128 stands for zero in the data rows.
Each row has a hidden score. How much does it go up from the first row of each pair to the second? 20 means little or no change, 40 a big rise and 0 a big fall. The score is a weighted sum of the row's numbers plus the product of two more (or one squared), each taken from its middle value.
[144 124 128 141 107 121 173 156 119 124 109 150]
[107 125 147 155  98 124 203 146 116 150 147  97]: 30
[114 137 149 107 110 132 114 122 108 151  92 129]
[125 120 106  99 159 135  99 111 145  86 104 127]: 27
[100 140 134 150 134 132 102 155 128 144 155 105]
[123 101 115 106 124 115 126 136 127 160 149 107]: 20
[126 116 122 123 118 125 129 127 120 132 131 121]
[121 156 112 121 115 108 107 110 132 110 104 142]: 14
[100  98 101 114 116 160 138 118 133 107 116 161]
[127 135 141 156 155 132 101 127 136  92 140 127]: 14
[149 128 158 124 160 137 120 157 128 123 134  96]
[113 142  99 127 107 126 138 132 131 125 120 132]: 21
[ 83 143 117  91 119  93 147 129 105  84 119 168]
[123 118 125 111 110 107 131 159  89 124 142 117]: 8
[103 112 103 101 106 127 157 130 112 141 158 102]
[120 126 146 148 115 133 142 132 109 105 141 105]: 15
[ 85 146 110  92  86 124 166 125  94 141 141 119]
[134 145 148 153 129 145 137 148 131 150 149  95]: 17
[115 125 122 111 131 138 111 108 120 135 133 138]
[158 165 147 138 177 162 114 115 131  90 120 136]: 12
[120 143 136 132 124 112 101 143 124 153 112 131]
[125 124  99 161  95  97 181 147 113 168 182 105]: 32
[122 119 136 136 114 135 113  96 102 101 117 151]
[101 147  97 161  87 101 173 146 105 159 132 120]: 23
[112 109 112 175 109 109 120 151 115 133 122 140]
[113 129 121 114 115 113 147 109 123 151 116 126]: 20
[119 140 128 139 124 140 154 137 110 103  99 126]
[175 130 148 142 166 147 137 160 173 152 118  99]: 25
[115 148 130 178 108 113 134 145 100 149 161 105]
[161  88 136 124 157  83 145 153 121 117 158 126]: 24
[145 114 121 120 147 158 110 106 122  54 136  89]
[163 116 148 103 148 114 109 164 160 133 132 102]: 17
[108 111  57 135 116 115 147 140 105 138 106 134]
[171 133 131 144 156 158 102 155 146 113 135 109]: 14
[108 133 122  89 119  93 109 109 122 115 103  91]
[102 157 104 115  97  91 122 135 108 134 151 132]: 22
[117 120 128 122 117 111 119  92 106 116 109 133]
[148 113 126 106 130 115 108 139 139 150 129 108]: 26
[102 178  92 138  93  95 146 133 102 108 106 140]
[122 123 123 169 101 148 148 142  95 181 145 132]: 32
[117 119 110 141  88 104 165 128  91 157  81 152]
[128 125 129 124 112 105 115 138 116 122 161 106]: 22
[161 120 187 151 162 142 115 154 143 103 111 154]
[118 157 101 148 101 102 126 105  97  93 142 160]: 20
[166 118 169 127 166 163 118 147 164 104  69 119]
[118 122 127  65 152 163 118  73 137  89 127 131]: 28
[116 135 124 141 109 112 143 157 131 137 127 150]
[101 162 115 141  95 113 171 138 120 115 141 134]: 31
[119 107 140 172 125 128 107 120 115 130 186 159]
[128 137 135 161 139 116 102 121 112 153 143 104]: 10
[109 167  94 154 119 102 160 129 119 135 107 118]
[100 149 105 126  99  86 162 156  95 153 126 132]: 20
[181 127 168 160 180 130 132 141 198 128  96 150]
[114 140 111 104 100 106 145 128 142 149 150 100]: 29
[163 134 155 142 163 154 123 143 159  96 125 124]
[106 147  93 150 109 141 140 131 155 108 115 136]: 25
[120 118  87 139 124 113 134 130 114 167 132  88]
[162 143 157 135 152 115 133 127 145 112 121 119]: 16
[135 126 143 160 118 112 185 144 135 111 128 132]
[105 138 152 115 124 115 140 154 124 109 138 143]: 25
[109 126 100 101 112 120 115  95 122 127 162 152]
[ 98 117 116 127 114 137 150 124 132 153 135 162]: 24
[143 130 122 164 113 108 171 154 118 153 149 102]
[128 102 134  80 154 130 103  81 162 104  89 184]: 27
[176 129 162 151 145 117 112 155 144 153 113 107]
[144 144 108 156 123 129 137 155 129 150 158 139]: 28
[157 135 150  97 162 150  94  90 137  99  91 160]
[117 187  98  92 127 104 111  68 118  98 134 125]: 26
[178  94 188 172 185 156  97 150 199 121 135 131]
[150 105 137 146 158 126 113 151 175 122 120 115]: 17
[117 125 122 107 122 185  85  90 121 103 103 147]
[159 150 173 127 139 165 109 116 153 115  97 117]: 8
[103 135 144 125 109  72 124 131 119 151 167 125]
[122 126 125 128 156 155  75 105 137  82 122 113]: 12
[117 130 122 109 114 121 135 144 103 177 160 142]
[134 125  80 137  98 119 130 121 130 118 139 143]: 17
[104 130 129 101 135 143 120 140 122 123 179 150]
[142 123 135 152 115 119 119 152 155 129 125 130]: 10
[152 167 178 108 134 149 175 135 130 125 173 156]
[126 121 135 155 121 120 116 123 115 107 121 120]: 12
[110 132 101  98 114 128 129 138 129 164 136 148]
[142 112 126 161 117 143 148 155 146 137 107 127]: 17
[126 119 141 124 141 127 158 124 148  98 103 125]
[109 124  79 120 113 110 161 111 130 153 134 117]: 20
[113 160 136 128 114 105 117 111 109 141 134 136]
[129 134 109  95 133 144 110 104 111  88 113 133]: 22
[108 122 138 132 100 104 101 119 122 156 153 109]
[110 140 127 159 117 130 119 141  97 130 132 116]: 16
[163 144 154 141 177 194 126 154 168 138 144 116]
[119  92 127 121 113  83 111 142 122 151 115 139]: 16
[119 125  89  80 101  83 192 104 117 122 109 158]
[128 138 121 113 122 131 166 152 118 131 131 147]: 21
[138 106 140 130 134 111 112 156 121 137  96 105]
[166 124 173 111 144 119 136 137 142 139 114  97]: 20
[115 126 143  92 145 163 111  59 138 116 114 156]
[135 128 122 132 132 158 111 110 136 115  94 131]: 16
[135 154 111  87 165 142 113  86 127 136  92 141]
[147 128 152 139 134 119 114 155 130 134 117 116]: 16
[164 170 158 113 163 173  72 110 140 137 105 113]
[ 99 136 108 110 119  91 124  84  90 108 133 135]: 26
[143  92 113 138 145 167 116 155 133 109 135 123]
[136 107 141 110 122  95 131 139 109 152 143 110]: 10
[107  83 100 158 104  94 137 122  85 134 151 136]
[116 142 125 109 125 106 112  73 111 120 112 140]: 10
[138 148 144 111 122 132 147 140 160  90 126 128]
[152 138 151 113 156 129  97 156 162 106 142 142]: 12
[125 107 131 120  99 151 115 157 126 147 139 102]
[ 99 115 109 145 101 100 123 136 134 137 128 159]: 19
[124 120 130 122 141 146  72 104 150 115 156 100]
[104 151 116 100 134 121  90  78 148  89 128 144]: 22
[ 92 144 106 133 125 105 124 128  84 129  96 122]
[113 125 118 134  95 116 179 127 106 127 122 113]: 28
[149 143 114 115 157 143 106 118 139 133 119 148]
[155 108 147 105 171 169 110 151 166 116 109 138]: 25
[108 151  98  89 102 146 135 107 124 131 100 149]
[166 132 143 119 168 159 107 164 163 110 148  74]: 26
[100 188 127 126 120 129 135  94  98 108 162 125]
[184 141 125 136 167 119 106 156 187 117 108 115]: 7
[116 140 136 154 121 148 186 149 100 160 128 132]
[138 122  90 104 146 147 106  73 125 105 104 133]: 22
[139 140 141 133 146 115 129 161 127 119 121  92]
[135  91 124 137 114 108 133 165 134 158 120 122]: 24
[126 147 154 112 112 104 162 131 132 100 122 112]
[105 131  86 130 104 118 143 141 108 140 159 121]: 12
[ 93 132 118 120  98 136 138 121  86 132 120 145]
[162 106 149 115 162 136 106 152 183 127 108 113]: 24
[164 144 154  93 166 161 114  85 161  85  74 118]
[159 123 159 166 140 137 121 154 168 139 149 123]: 29
[153 131 136 101 156 149 104 102 138 113 118 114]
[177 109 152 114 156 169 122 152 163 106 113 127]: 27
[153  91 147 150 151 139 121 146 156 110 142  78]
[127 163 121 105 107 130 156 122 107  97 115 132]: 11
[152 136 165 126 147 159 122 155 154 160 118 103]
[124 110 156 172 100 106 155 126  95 138 116 135]: 15
[140 140 144 131 148 162 102 118 150 124 135 100]
[107 112 132 153 106 114 131 116 112 129 144 130]: 21
[150  92 147 100 175 174  71  79 144  85  92 121]
[112  70 119  98 114  90 104 121 112 146 162 119]: 23
[122 149 117 149 138 168 117 134 168 114  89 152]
[125 135  96 110 113 136 134 145 102 150 111 161]: 28
[177 141 151 157 156 161 111 166 128 144  96 135]
[106 111 110 151 117 114 111 125 124 165 132 174]: 26
[ 90 120 124 122 116  93 154  88  49 137 114 160]
[156 149 136 106 168 146  95  91 157  76 101 120]: 21
[ 91 155 104 116 120 129 192  88 109 127 141 139]
[111 141 151 157 123 103 126 157 131 129 138 101]: 23
[111 139 146 131 125 126 128 143 115 151 131 135]
[194 151 126 101 169 158  93 146 159 117 131 131]: 22
[139 142 116 111 152 155 154 117 110 163  89 145]
[106 129 133 166 114 113 143 113 125 131 115 128]: 7
[146 137 117 116 157 118 111  73 144  56 127 151]
[117  84 149 147 116 127 125 113 108 160 146 154]: 31
[128 141 141 126 119 154 116 154 178 151 104 139]
[ 78 136 113 114  91 110 119 120  91 108 121 166]: 17
[167 130 134 172 167 158 113 161 169 101 104 120]
[144 143 106 154 122 117 146 154 167 132 151 113]: 29
[ 87 127 108 130  83 130 136 112 100 116 161 149]
[168 129 135 112 165 171 134 154 150  92 151  86]: 22
[112 140 117 118 120 127 115 108 101 108 141 130]
[116 119  91 115 101 123 121  86 117 145 126 135]: 25
[143 137 116  86 130 142 141 102 140 148 151 133]
[156 125 149 123 163 137 111  85 147  97  85 141]: 10
[165  85 110 107 164 140 129 163 178 123  64 117]
[120 135 152 138 115 116 140 141  87 148 149 162]: 9
